a =
[[120 128 120 114 135 123 125 125 123]
 [116 142 124 131 123 125 128 119 134]
 [120 138 124 122 138 127 128 135 121]
 [ 99 136 112 125 137 128 124 142 120]
 [131 133 121 112 141 120 122 124 122]
 [112 154 127 127 145 127 123 150 127]
 [122 131 126 129 131 125 121 128 126]
 [131 129 130 124 125 136 132 129 128]
 [121 151 136 126 140 131 131 143 127]
 [122 142 136 121 136 129 131 135 128]
 [117 130 120 133 131 117 112 129 124]
 [133 119 132 122 139 134 119 138 120]]
Counting starts at 1.
Which number is the entry in the top-right corner?
Answer: 123
The entry at row 3, column 2 is 138
The entry just right of the largest entry -> 127
Which number is the top-left entry?
Answer: 120
Which number is the entry in the bottom-left corner?
Answer: 133
The entry directly below the smallest entry is 131
The entry at row 3, column 1: 120
Which number is the entry just right of 145?
Answer: 127
The minimum -> 99
The largest entry is 154
Which number is the entry in row 1 and column 2?
Answer: 128
Which number is the entry at row 2, column 3?
Answer: 124
Which number is the entry directly below 137?
Answer: 141
Which number is the bottom-right entry?
Answer: 120
The entry just right of the smallest entry is 136
Which number is the entry directly below the largest entry?
Answer: 131
The entry directly above the largest entry: 133
The entry at row 2, column 1 -> 116

Questions about the grid below.
1) The 2nd entry on the main diagonal?
2) The 1st entry, reading row by row?
3) The first entry in the row that holds the largest entry?
4) The third largest entry?
5) The entry just left of the largest entry?
6) The last entry of the largest entry's row?
7) The bottom entry of the column that holds the largest entry?
8) The last entry, reading row by row?
[[130 116 129 112 127 144 142 124 113 113]
 [110 129 117 146 147 126 131 135 132 134]
 [147 123 125 148 112 132 132 116 131 113]
 [137 126 133 137 112 118 122 113 143 118]
 [140 125 127 133 123 141 143 115 115 111]
 [130 125 142 124 126 113 119 111 139 127]
 [109 117 121 121 120 140 137 144 134 137]
 [102 128 119 134 129 129 134 139 133 135]
 [123 132 131 139 151 121 130 125 133 144]
 [125 118 130 108 126 149 142 136 129 125]
 [128 124 141 127 145 113 123 115 135 140]]
1) 129
2) 130
3) 123
4) 148
5) 139
6) 144
7) 145
8) 140

X =
123,118,141,120
119,129,115,130
121,115,121,114
133,139,114,137
111,129,134,124
122,136,131,132
142,125,122,131
123,120,102,118
116,132,120,135
Counting starts at 1.
Report the bottom entry of the column that holds the smallest entry.
120
Report the entry in the bottom-left corner.
116
The top-right entry: 120
The entry in the bottom-right corner is 135
Report the entry at row 2, column 1.
119
Report the entry at row 1, column 2.
118
The top entry of the column that holds the largest entry: 123
Report the entry just left of 136.
122
The entry at row 3, column 2: 115
The entry in row 2 and column 2 -> 129
The top entry of the column that holds the smallest entry: 141

A =
[[125 135 106 137 148 124 126]
 [123 139 107 136 146 119 125]
 [127 126 138 119 136 125 107]
 [121 133 128 144 105 125 114]
 [137 121 136 142 121 125 124]
 [117 120 108 131 134 118 125]
 [118 129 117 136 112 126 116]
 [136 121 138 133 119 121 127]
 [114 130 141 123 131 127  99]
 [119 139 119 142 118 123 115]
 [112 135 142 118 132 134 100]
 [139 118 137 141 123 118 129]]
Rows and columns are numbered from 1.
Give the bottom-right entry.
A: 129
The entry in row 1 and column 2 is 135
The entry at row 1, column 3 -> 106
The largest entry: 148
The top-right entry is 126
Give the entry in row 3 and column 1.
A: 127
The smallest entry -> 99
Give the entry directly below the smallest entry.
A: 115
The bottom entry of the column that holds the largest entry is 123
Give the entry in row 2 and column 1.
A: 123
Give the entry in row 3 and column 2.
A: 126
The entry just right of the largest entry -> 124
The entry directly above the smallest entry is 127
Give the entry at row 2, column 2.
A: 139
Give the top-left entry.
A: 125
Give the bottom-left entry.
A: 139
Give the entry directly below the largest entry.
A: 146
Give the entry directly above 128.
A: 138
The entry just left of the largest entry -> 137

Questions about the grid below. Counting starts at 1.
1) The bottom entry of the column that holds the largest entry?
2) The bottom-left entry?
3) The top entry of the column that holds the smallest entry?
4) The entry directly below the largest entry?
5) The bottom-right entry?
6) The top-left entry?
7) The entry at row 2, column 1?
8) The entry in row 1 and column 3?
[[126 134 139 131 135 118 127 144 132]
 [138 109 129 123 132 115 126 141 117]
 [118 108 119 128 128 131 130 127 127]
 [122 102 128 126 120 121 110 125 116]
 [130 121 111 110 110 131 132 132 129]
 [119 131 123 111 123 133 122 124 135]
 [124 136 131 138 130 122 110 128 133]
 [120 132 117 139 129 127 131 139 126]
 [128 124 118 108 126 133 125 142 139]
 [134 118 122 146 113 126 137 144 108]
 [121 115 130 124 116 129 100 114 120]
 [120 122 121 120 126 124 118 124 136]]
1) 120
2) 120
3) 127
4) 124
5) 136
6) 126
7) 138
8) 139

Questions about the table below. Rows and columns are numbered from 1.
1) Read off the entry at row 1, column 3.
2) Read off the entry just left of the centre entry.
3) Read off the smallest entry.
4) Read off the entry at row 1, column 1.
5) Read off the bottom-left entry.
6) Read off the entry at row 1, column 2.
7) Read off the entry at row 3, column 2.
8) Read off the entry in row 3 and column 1.
[[132 132 138 130 119 134 134 129 143 132 127 129 124 136 122]
 [123 118 122 116 123 135 126 115 121 126 125 123 121 127 134]
 [126 129 125 121 130 126 138 123 143 126 123 132 128 132 117]
 [134 126 115 137 125 119 134 137 135 103 123 119 131 125 117]
 [138 121 123 130 118 123 123 125 131 118 121 121 128 120 132]
 [138 123 133 120 128 134 129 128 135 135 128 140 127 124 126]
 [120 113 113 122 123 126 121 120 127 120 116 121 126 128 135]]
1) 138
2) 134
3) 103
4) 132
5) 120
6) 132
7) 129
8) 126

Read these off the row that follows.
1) Which number is the 2nd entry from the right?
2) Which number is the entry just left of the smallest entry?
3) Which number is the second entry from the left?
4) Which number is the 3rd entry from the left?
[106 127 106 110 123 109 121 128 111 101 132 117 132 120]
1) 132
2) 111
3) 127
4) 106

grid = 114,140,143,112,123,100
Which number is the largest entry? 143
Which number is the entry just right of 114? 140

M =
[[143, 128, 127, 128],
 [134, 125, 129, 129],
 [128, 129, 127, 127],
 [118, 126, 129, 128],
 [125, 128, 126, 126],
 [139, 128, 127, 127],
 [153, 128, 128, 128],
 [115, 127, 128, 128],
 [132, 128, 128, 129],
 [121, 126, 129, 128],
 [123, 126, 130, 130],
 [121, 127, 128, 128],
 [122, 127, 129, 128]]
The first entry on the main diagonal: 143
The last entry, reading row by row -> 128
The last entry in the row that holds the largest entry is 128
The entry in the top-right corner: 128
The smallest entry in the last column -> 126
What is the second entry on the diagonal from the top-right corner? 129
What is the 2nd entry on the main diagonal? 125
What is the entry just right of the largest entry? 128
What is the 4th entry from the end, reading row by row? 122
The 3rd entry from the end, reading row by row is 127
The entry just right of 118 is 126
What is the 3rd entry on the diagonal from the top-right corner? 129
What is the entry just right of 123? 126
The entry directly above the smallest entry is 153
The first entry in the row that holds the smallest entry -> 115
What is the last entry of the smallest entry's row? 128
What is the 3rd largest entry? 139
What is the second entry in reading order? 128
The largest entry in the last column: 130
The smallest entry in the first row is 127

[[118 114 116 138 117 133 123 120 134 117 113 117 112 132 137 133]
 [138 136 132 121 137 125 131 131 122 141 138 137 140 124 117 121]
 [106 105 103 147 106 145 113 109 145 105 104 104 105 139 148 144]
 [152 148 149 108 149 116 141 145 108 149 152 147 152 119 109 113]
 [106 105 105 147 104 146 111 107 146 103 104 103 105 141 148 146]
 [137 138 142 119 140 119 133 136 116 140 145 140 143 127 115 122]
 [108 105 105 145 108 143 115 111 145 105 105 104 107 138 151 144]
 [154 153 150 107 152 112 146 149 110 154 153 153 154 113 108 110]
 [127 127 128 128 128 128 127 126 129 127 130 127 130 129 128 129]
 [152 153 151 108 152 112 145 149 111 153 152 153 153 113 108 109]]
Counting starts at 1.
The entry at row 3, column 1 -> 106
The bottom-left entry -> 152
The entry at row 1, column 2? 114
The top-left entry is 118
The entry in the bottom-right corner is 109
The entry in row 1 and column 3 -> 116
The entry in the top-right corner -> 133
The entry in row 2 and column 2? 136
The entry directly above 150: 105
The entry in row 2 and column 1 -> 138
The entry in row 3 and column 2? 105
The entry at row 2, column 3: 132
The entry at row 3, column 3: 103

Questions about the row below.
1) Which number is the entry just right of the centre entry?
2) Which number is the entry just left of 127?
[122 127 141 141 124 103 137 124 137 129 135]
1) 137
2) 122

B = 138,100,120,135,136,135,123,137,131,123,133,126
The entry just left of 137 is 123
The entry just left of 136 is 135
